Each path below is one point turned by a fixed rotation once a step. After each direction that follows a path, write how fast that rotation turns it, in degrees each step (0 if it stays still).
Each turn is a multiple of 5 degrees from 10 to 175, or 0.
Each row of a path follows its step; steps can be skipped.
Rotation 1:
step 1: [-30.5 -23.2  -5.2  25.4 -16.9  -1.4  26.4  -9.0  10.1  12.2  -4.0  18.1
 -24.6   6.0   0.5   0.4  -7.1 -11.2   0.4   5.5  23.3 -10.1  -3.0 -12.2
 -23.0  -1.8  -2.2  27.8 -16.8 -21.3   4.8  -2.3  -5.9  15.1 -19.0  13.7
  25.7 -12.1  30.6 -15.5  -5.6  24.4  -2.9 -27.6  37.0 -11.7 -34.7   9.1
 -40.6   1.4  14.8 -40.0  -5.5  -3.5   3.3   9.7 -23.6   2.4 -15.7   7.8
 -25.1]
step 2: [ 31.2  13.6   1.7  -9.9  -9.6  -8.4   6.3 -17.2 -14.7 -29.1   4.5 -11.2
  -6.3   6.1  39.8  -8.7   7.6  -5.6  15.9  27.4  36.0  -9.1 -24.9  13.2
  -6.3  11.3   7.3  18.1   4.5 -26.6  33.1  -2.8   5.2  26.5 -18.3  16.8
  -8.0  -4.8  -6.3   4.2 -19.7  40.7   4.9 -17.1  -1.6  16.5 -53.7  -9.4
  -5.2 -16.6   3.1   9.2   0.6  16.0   0.8 -14.6   1.7   9.0  11.4  17.2
 -19.4]
step 6: [ 11.6  45.9 -16.5   4.2 -20.1   0.8  32.0   3.8  -2.7  33.4  36.2   6.7
 -37.3  10.1  -4.4 -14.5  -0.4 -15.8   0.4  -6.0  21.9 -12.3 -12.4 -19.3
   1.8   9.9   4.2  31.2  -5.1  16.4  -1.2 -19.2   7.7   8.1  -1.6 -42.1
  -9.8   7.3  29.4  13.2 -10.6   4.5 -20.8  -8.2  -4.4  -3.1  20.0  18.4
  -5.5  38.1  22.1  -3.6  -2.9 -13.5 -17.5  21.7  12.9  -5.0   4.3  18.5
  18.3]
step 10: [ 31.5   3.7  13.4  22.4  -6.3  -1.0  21.8 -15.0  37.0   3.8 -38.8  26.0
  17.2 -16.0 -13.8 -26.6  10.6 -23.1   2.9   5.2 -16.3   1.0  -4.7  10.2
   8.9 -12.3   8.2  13.0  -6.3  -1.2  30.5  10.4  -0.4   2.7  54.6  -2.0
  35.6  14.4 -21.7  -2.3  -5.0 -19.3  -7.7  -7.6 -21.7 -13.1 -34.8 -20.2
 -16.1  15.3  -9.2  11.8  -5.3  -4.8 -14.8   7.2  17.2  -5.5  -4.2  12.9
   7.0]
step 11: [  9.7  -9.0  15.3  23.5  -9.3 -11.7  13.0   1.3  16.1  39.2   6.1  17.5
  32.4  -3.5  -7.6 -14.4  -9.8  -6.1  -1.8  -1.0 -14.7 -32.3  -0.7  28.1
 -13.5   1.7  -1.0  -6.6  -7.4   5.5  36.4  -7.4  40.9 -41.8 -16.8 -14.5
 -15.4 -26.6   6.8 -21.2 -25.9   7.8 -17.4 -23.4 -12.0 -32.2 -18.7  19.8
   9.8   4.1  22.7  15.8  -7.0   1.4 -16.8   0.7   1.6 -22.5  -6.6  -4.8
   6.9]
step 17: [  0.0 -22.1  -1.3 -12.3  22.7  -2.1 -12.3  30.6  -9.3  12.1 -28.7  -0.3
  -2.6 -15.2  -7.8 -14.9  -8.3 -38.4   3.1   5.4  -4.7  -8.8 -12.4  20.6
  12.7   7.7  -7.1  11.6 -20.6  21.2  27.8   1.8  -7.6  12.3  -1.5 -39.4
  23.5   7.6  17.1   5.8 -17.6  27.9 -23.6 -53.5 -13.0  33.2 -10.9  14.1
 -13.0 -35.2  18.1  -0.2  12.4   6.6   9.9   3.1  -4.1   8.1  -4.2   1.0
 -23.5]
step 19: [ 20.4  37.1   4.1   8.6  -5.0   0.8  -6.6  13.6 -29.6 -11.3  21.1  10.9
 -35.1   9.0 -13.1  -4.5  25.9   8.4 -25.9  21.8  20.6 -28.1 -19.5 -31.9
  -2.4  19.1   7.7  17.3 -26.7 -10.8   9.9  16.2   8.1   4.7  -3.0 -15.2
 -11.7  -6.3   8.2   7.0 -16.0  25.2  -1.4 -31.3   4.5 -21.7  -8.6 -10.5
 -36.3 -11.8   0.9 -12.6   4.5  -8.5 -21.3  10.6  18.4 -16.4  35.5  18.8
 -12.8]
step 20: [ -0.5   5.1   8.8  11.9   0.7  33.6  18.0  -2.0   3.5  14.6   6.4  34.9
  -5.9 -27.7  21.3   2.3  10.5  29.9   8.6  -3.9  41.6 -19.7  -4.0 -22.0
 -11.4   4.5   9.3  10.1  -6.0  15.9   4.0 -23.2  -9.1  21.0  28.1  32.9
   7.1 -40.3   5.9  -7.0  -5.4  20.7 -16.5 -41.7  -6.3  15.8 -24.2  -0.1
 -29.0  -2.5 -28.6  -9.6   5.1  -6.9  13.9   8.8 -23.8   7.7   2.0   4.3
   2.0]
step 24: [ -2.0 -29.8  32.1  23.8  -1.3 -10.6  19.9 -24.2   1.0  17.9  -2.2  -7.0
 -15.5 -29.8 -22.8 -11.3 -34.1   5.7  15.0   8.3 -25.7 -29.3 -27.1  -5.6
  -0.3  10.8  -2.7  39.9  -4.6  13.7   8.2  -7.3   8.3 -29.7 -17.1 -36.0
 -20.8  -6.9   7.1  -9.4 -11.9  13.6  -7.0   9.7 -21.7 -15.0  -0.9   4.1
  -4.6  -3.5   6.7 -15.0  -5.9  -5.7   8.6  -6.4  -1.8 -26.1  35.3  24.1
  22.1]
step 27: [ 16.4 -12.3  13.2  30.9 -38.7  17.0  -2.5 -32.0  -0.6 -32.8 -28.2   6.7
  29.9  16.3   1.2 -13.9   5.1  18.5  13.5 -28.1 -11.2  -1.3 -18.6  20.0
 -17.6  -2.2  -5.1  22.9  -3.5  -1.0  30.3  -1.7  -1.2   6.0 -14.9  -7.2
  -9.3   3.3   0.4   9.1 -18.1  -4.1  -6.4 -22.1 -24.5   9.7 -38.4 -17.1
  -2.2  18.4 -16.4  12.1  14.9 -19.0 -20.4   1.8  -9.8   8.2  -4.2  13.9
 -43.2]
Directions:
[ 7.1 -7.0  2.9 -3.4  2.1 -1.1 -0.5  0.2  4.5 -4.4  4.9 -2.6 -9.7 -4.7
 10.6 -4.4 -1.0 -0.6 -1.1  1.2  1.2 -1.9 -2.5 -5.5 -4.4  5.4  2.5  5.7
 -1.3 -3.7 -8.7 -4.3 -2.8  2.4 -1.8  2.8  3.8 -5.6 -0.3  5.2  2.9  1.7
 -1.7 -4.7 -2.1 -2.5 -0.5  2.6 10.7  1.0  1.8 -9.8  6.1 -7.7  1.9 -0.2
  3.7  0.7  2.0  5.4 -0.3] | 20
[ -1.9 -12.8  -2.9   0.3   2.2  -1.2  -8.8   1.9  -4.7  -4.9  -1.2   5.4
   2.1   8.2  -1.5  -6.7   7.8   6.4   0.2  -1.8  -1.5  -3.3  -3.2   4.3
  -2.7   0.3  -1.5   2.2   2.2   4.8   2.7   4.1  -4.2   5.7   0.5   1.1
   3.7   0.7   6.7  -2.3   5.1  -7.8   6.0   1.2  -4.3  -0.4   6.8  -1.4
  -2.3   4.4   7.0  -4.6  -0.9   4.7  -0.9   5.2   6.3   4.0   2.0   3.0
  -2.1] | 80
[-3.3 -0.8  3.7 -3.4  2.3 -4.3 -4.5 -0.5  7.1  4.8 -3.0 -3.6 -7.5  2.3
 -5.7 -2.8 -1.1 -7.4 -7.4 -1.2  4.5 -1.0  5.2  3.2 -2.2  6.4  2.9  3.5
  0.1 -1.9 -0.4  2.8  6.2 -5.0 -0.9 -5.7  0.5 -5.3 -0.4  0.8 -1.9 -1.8
  0.2  1.3 -2.5  1.8  7.0 -0.1 -3.3  2.7  6.5  7.6  2.3  2.5  9.4 10.0
 -7.6 -4.9  0.1  8.7  0.8] | 60
[ 5.5 -0.8 11.3 -1.4 -1.9 -3.1  4.7 -3.5  4.9  1.5 -3.5 -4.0 -4.2  1.7
 -2.9 -5.4  2.5  0.3  2.9 -8.3 -0.7 -7.5 -4.5  0.9 -8.3 -4.3 -0.4 -4.9
 -4.4 -5.2 -0.8  6.3  2.4  3.2  0.7  2.6  9.0 -1.1  0.9  2.3 -4.1  3.1
  2.6 -2.4  4.4  4.2  5.4 -3.1 -1.9 -6.2  4.2  3.2 -6.6  1.3 -1.8 -6.9
  0.9  1.1  5.4 -9.0 -3.7] | 45
[-4.4  0.8  9.8  1.9  4.1 -6.0 -7.6 -2.6 -5.9 -2.4  8.9  6.7  2.5 -5.3
 -6.3  5.2 -4.6 -9.1  0.5  1.9  5.7 -3.7  0.3  1.1  3.1 -2.5 -4.3 -4.9
  1.8  0.0  3.8  4.4  2.7  0.5  0.1  4.1 -4.3 -1.2  4.6 -6.1  1.8  5.9
  1.8 -5.7 -3.8 -2.9  3.0 -0.5  6.6 -1.9  6.2  1.7  3.2 -6.9  4.6 -4.9
  4.5  4.7  0.1 -0.6  0.7] | 170
[-9.7 -6.5  4.1  5.2 -4.7  1.0 -1.7  1.3  0.2 -6.2 -7.5 -3.2  5.9 -1.4
 -1.3 -4.3  3.9 -6.3 -0.5  1.3  4.3  9.1  0.2  4.9 -4.2 -3.1 -3.0  9.0
  2.2 -3.6 -3.5  0.3  6.2 -4.9 -3.2 -0.1  1.2 -4.4  1.0  4.3  1.3  2.7
 -1.4  2.2  2.6 -6.2 -2.7 -0.6  5.9  3.2  0.7  0.6  4.4  7.2 -5.5 -9.3
  1.8 -4.9 -4.8 -3.9 -4.2] | 25
Rotation 2:
step 0: [ 16.6  -0.4  15.7   0.4   1.8   2.0  21.3  14.7  15.3  25.3   0.6 -17.9
  29.7  15.7  -1.9  21.8  23.9  -7.3 -30.1  -4.2  -5.2  -5.3  -6.1 -16.1
  20.9  21.3 -37.6  -3.8 -16.4  -9.3  20.6   2.8   0.2  12.3  -7.0   4.1
   2.4  20.2  -0.2  15.6  35.2 -11.3  31.9  14.8   7.2 -15.1  28.7  -4.6
  15.6  -8.8   9.4  -9.0 -14.5   1.2  24.8 -10.5  11.7  23.2  -1.7 -20.8
 -16.3]
step 3: [ 11.9  -4.1   4.7 -23.1  -7.4   6.3 -16.6  -3.8 -17.9 -16.6  27.8  -5.2
  27.5   8.8  -9.7  -9.6   6.0  -2.3  12.2 -19.9   7.4  -7.7   1.3 -20.3
 -18.1 -23.8  13.2 -12.6  -7.3 -33.2  -8.6 -13.9 -27.6  16.7   5.3 -19.1
   4.6 -34.9  12.9 -31.3  -2.5  -8.6   9.5 -24.3  14.1 -10.3  -7.3  -5.1
   6.0   3.3  30.9 -13.2  -8.9  13.3  16.3  -6.5 -20.7   0.7 -15.6 -33.8
 -14.0]
step 5: [ -6.2  10.3  27.7  -9.9  29.9  25.6  13.6 -13.4  -2.4   8.6  17.9 -16.6
 -26.7  16.2   1.4  14.8  -2.0  16.3 -18.6  -2.8  10.2  -7.2  23.9  24.4
   4.4  -2.2   1.7  15.6  -4.1  -7.0  13.6 -20.6 -15.6   2.1   2.9  -0.6
  46.9  -0.4  37.1  -5.8  18.8 -31.6 -15.4  -8.7 -11.1  22.1   7.9 -11.6
 -10.1  11.5   5.4   2.5  10.2  -5.5  -4.2 -16.0 -38.7  -1.3   1.2  15.2
  -0.7]
step 7: [-16.1 -28.8  10.9 -21.2   2.1 -15.2  -0.2 -21.6   2.3 -25.5 -18.7  -2.5
   7.3  29.2 -12.3   4.0  15.3   0.0  26.4  -0.5  -9.0   1.9   7.0  12.1
   1.8 -26.5 -11.3  14.8   6.5 -10.3   7.7 -28.5   4.2   2.0   1.1 -15.7
 -12.3  -4.5  17.6 -18.1   7.8  -4.1  -4.7  12.5  15.1 -16.3  27.1   1.0
  23.8   2.8 -16.6  27.5  12.0 -10.7   0.3  21.7   2.2 -46.2  -9.0  24.0
 -28.4]
step 10: [ -6.5  25.7   2.8   5.3  25.3  -0.6 -20.7  -4.6  -8.5   0.4 -24.7 -25.4
  23.6  25.7 -11.0 -22.8   3.9  30.0 -12.6  18.0 -13.6  10.6   5.5   1.0
 -17.5  -6.6 -10.8  -6.2   6.1   9.2  29.3  29.2  -7.9   5.7  -2.6   4.8
   5.8   3.0   2.3  42.1  15.8   7.0 -17.3  11.5  12.8 -17.5  15.0 -11.7
 -12.5 -32.8 -16.6  -7.9  -0.1 -17.5  31.3  -3.5  -6.8  -1.4  12.9 -24.6
  -6.5]
step 16: [ 23.7 -23.1   4.7 -24.6  -2.2 -13.3  31.7   8.9  25.0  26.9  -4.0  -8.0
  36.5  20.5   4.9  -5.7  11.8 -14.3 -31.5  24.4 -35.0   7.1   4.7 -15.0
 -24.0  -6.4  -6.2  -7.9   7.4 -34.5 -20.3   4.9 -14.4  24.6   3.8   6.7
  -7.5  11.1 -15.0 -12.9  -9.4 -14.5  -7.4  16.3  -5.4 -19.5  -2.8   5.0
  -4.6  26.8   4.9  -1.7 -16.0   2.6 -20.9  -7.4   0.3   4.1   4.0  -4.1
  -0.2]
step 19: [-17.0   3.1 -15.8 -11.9  -7.8  -3.9  11.0  21.0 -12.5 -29.9   4.7  11.4
  13.8  -8.7  -7.5  20.8  21.3   4.8  -0.3   6.2 -19.9  19.5 -12.5  -3.9
  17.6 -17.4   5.8 -11.6 -16.4 -17.1  -5.7  -4.0  21.3  31.3 -25.6 -12.9
 -25.1  -3.9  17.3 -15.9  -0.3   6.7   7.9 -33.5   2.4 -23.7  27.1  -2.3
  19.6 -23.7 -11.1 -31.3   4.5  -6.4   8.5  -6.6 -32.0 -25.6 -10.4  -4.4
  -6.2]
step 22: [ 11.0 -11.2  25.8   1.2  -6.4  14.5 -33.5   4.8 -14.9  10.1   6.6 -22.5
   6.6   8.2   1.1   6.2  23.4  19.8  -8.8  12.3 -21.5  30.5  -3.5  22.2
 -23.7  12.6   3.4   7.7 -13.3  26.0  35.5 -20.2  10.2  -6.1   3.1  -0.9
  26.3 -11.8  20.7  10.1  -2.0  -3.5   4.8  -9.9   6.4 -19.7  14.8  -6.0
  11.5 -19.9   9.6  10.6 -18.2  -0.3 -35.0   9.7   9.4  13.3  -9.5 -35.1
  -9.7]
step 24: [ -6.4 -15.9  -2.9   8.8   3.0  -0.6 -22.3  34.3  15.0 -16.2   9.9 -11.1
 -26.7 -10.7  11.1   1.7  20.8   3.2   8.1 -19.4  -6.9   3.2 -12.7  11.3
   3.3  -7.0  23.6   8.2  -8.9  19.6  -6.7  -9.6  -9.5 -12.5  12.6  -0.6
  -3.8 -15.1  14.4 -14.5  -9.0 -32.0  -3.6  15.1  -0.5 -31.7  -4.7 -14.2
 -35.3   7.4  -8.7   4.5 -10.3 -38.0  -9.6  14.3  -2.2 -27.7  30.8  27.5
  25.6]
step 26: [  8.6   0.3 -11.4 -34.3   6.6   9.3 -13.8  -5.8   3.4  16.8 -14.0   2.3
  13.7  14.2 -15.0 -13.6   2.5  38.2  12.1  -4.4 -24.2  22.6  -6.6   5.2
 -22.3  -2.4  22.2   1.7   0.6  -8.0  -9.6  42.5 -24.8  21.5  34.5 -19.7
 -13.5 -11.4  -4.8   4.4 -21.4   7.0 -15.5  16.7  -1.2   6.4   7.2  -3.7
 -19.0  10.1  12.2  23.1  19.3   0.0  -5.2  24.2  -5.9 -15.4  13.0 -26.5
  -4.1]
Directions:
[  2.9  -6.4   2.2  -0.4   5.6   1.5  -0.5  -1.9   8.2  -2.2   0.8   3.5
   3.2   3.9   1.8  -2.5   2.9  -2.2  -2.7   4.5   2.7  -3.6   7.2  -3.5
   4.4   4.2  -2.2   2.8  -8.4  -7.4  -7.0   1.6  -1.4  -3.6  -9.6  -6.4
   0.0   2.3   4.7  -2.7  -6.6   1.9   2.2 -10.1   0.0   3.0   0.6  -1.1
  -1.0   5.6  -1.0  -9.1  -1.9  11.0  -1.7  -1.1  -2.4   3.8   3.5  -1.9
  -2.6] | 25
[ 4.4  0.5 -5.2 -4.2  5.1  6.9  2.1  1.8  3.9  7.1  0.7  1.5  0.0 -2.7
 -4.4  2.1  4.0  7.1  5.4  4.3  9.1  7.2 -4.5 -7.5  2.1 -1.1 -0.2  5.2
 -0.2 -1.5 -3.6 -4.1 -5.7  3.4 -3.7  3.5 -4.7 -2.3 -5.7 -5.8 -6.2  3.6
 -9.2 -0.3 -1.5  0.3 -1.5  0.0  4.4 -7.0  0.3 -3.3 -2.1 -8.2 -6.3  0.3
  4.6  2.2  1.0  6.2  0.0] | 145
[  4.1   4.6  -3.1   2.5  -2.3   2.9  -0.2   2.7   2.3  -1.2  -1.2   1.9
  -5.8  -6.8  -1.7  -5.9   4.9  -5.1   7.1 -10.9   4.2   3.4   4.8   0.0
   3.6  -0.6   8.0   3.4  -1.6  -4.8   4.8  -4.3  -6.0   0.1  -2.7   2.6
   5.8   0.9   0.4   4.7   8.6  -6.0   8.4  -1.9  -7.4   2.7  -3.7  -4.4
  -0.5   6.6  -2.0  -4.7  -2.2  -2.2  -4.5  -2.3   2.7   2.5  -0.5   0.3
   7.8] | 115
[ -1.7  -5.3  -3.5   3.3  -0.8  -5.5   2.0   4.3   0.1   2.2  -7.0   2.1
   6.8  -2.8  -5.1  -6.0   6.4   8.7  -5.0  -1.3  -3.7  -4.4   3.7   2.0
   0.4  -5.5   5.7  -1.4   7.6 -11.8   6.3   2.6   7.5   1.2   0.0   0.4
   5.4  -2.1   2.3  -4.8  -2.3   1.1  -2.0  -0.9  -4.3   2.2   5.3  -0.5
   5.6  -3.8  -5.3   0.2  -2.2  -0.4   0.0   1.2   9.5   2.0  -1.4  -5.5
  -4.9] | 115
[-2.0 -3.9  0.0 -0.7  0.9  3.4 -4.3 -1.5  0.2  8.0  0.0 -9.9 -5.9 -0.2
  1.4  1.0 -9.0 -0.8  6.1 -3.8  0.5  2.1  9.0 -1.4 -6.1 -4.1  8.7 -0.8
  6.8  1.0 -2.6  0.4 -2.1 -4.3 -1.5 -1.3 -2.9  1.1  3.3 -5.5 -5.9 -9.3
  1.2 -5.4  2.5 -3.5  9.3  1.7  5.6  4.2  4.7  2.1  3.4 -3.5 -3.3 -1.6
 -0.6 -1.8  6.8 -5.1 -4.0] | 175
[  6.8  -4.5  -9.6  -3.8   0.8  -1.3   4.0  -0.9   3.6   0.5   1.1   0.6
   0.5  -4.3   0.8   5.2   0.4  -2.5   5.0   2.3 -10.1  -0.4  -3.9  12.0
   1.5   2.3   9.7  -2.3  -3.2   2.1 -11.4   0.3   3.9   0.3  -4.1  -2.4
  -5.3  -0.3   7.3   5.4  -2.1   2.5   1.8   1.4   1.0   0.6   3.6  -1.5
  -4.8  -0.8  -6.3   3.2  -2.8  -4.9  -5.4  -4.2   3.8  -4.3  -5.3  -0.2
   1.3] | 145
[ 3.9 10.5 -0.3  1.7  2.1  5.0 -4.4 -2.2 -4.6  2.5 -2.6  3.4 -7.7  1.1
 -2.4 -3.2  1.0  1.8  3.6  4.6 -4.4  5.9  5.8  5.3  1.1 -0.6 -3.4  1.4
  1.8  2.8  3.4  6.8 -1.7  4.4 -0.8 -6.4  7.5 -6.9 -0.2  2.5 -0.5  9.2
 -2.7 -7.8  9.6  4.0  1.7 11.0  0.2  4.5 -5.5  2.8 -0.2 -0.3 -3.6  2.0
  1.0  1.7 -1.5 -3.7  1.0] | 90
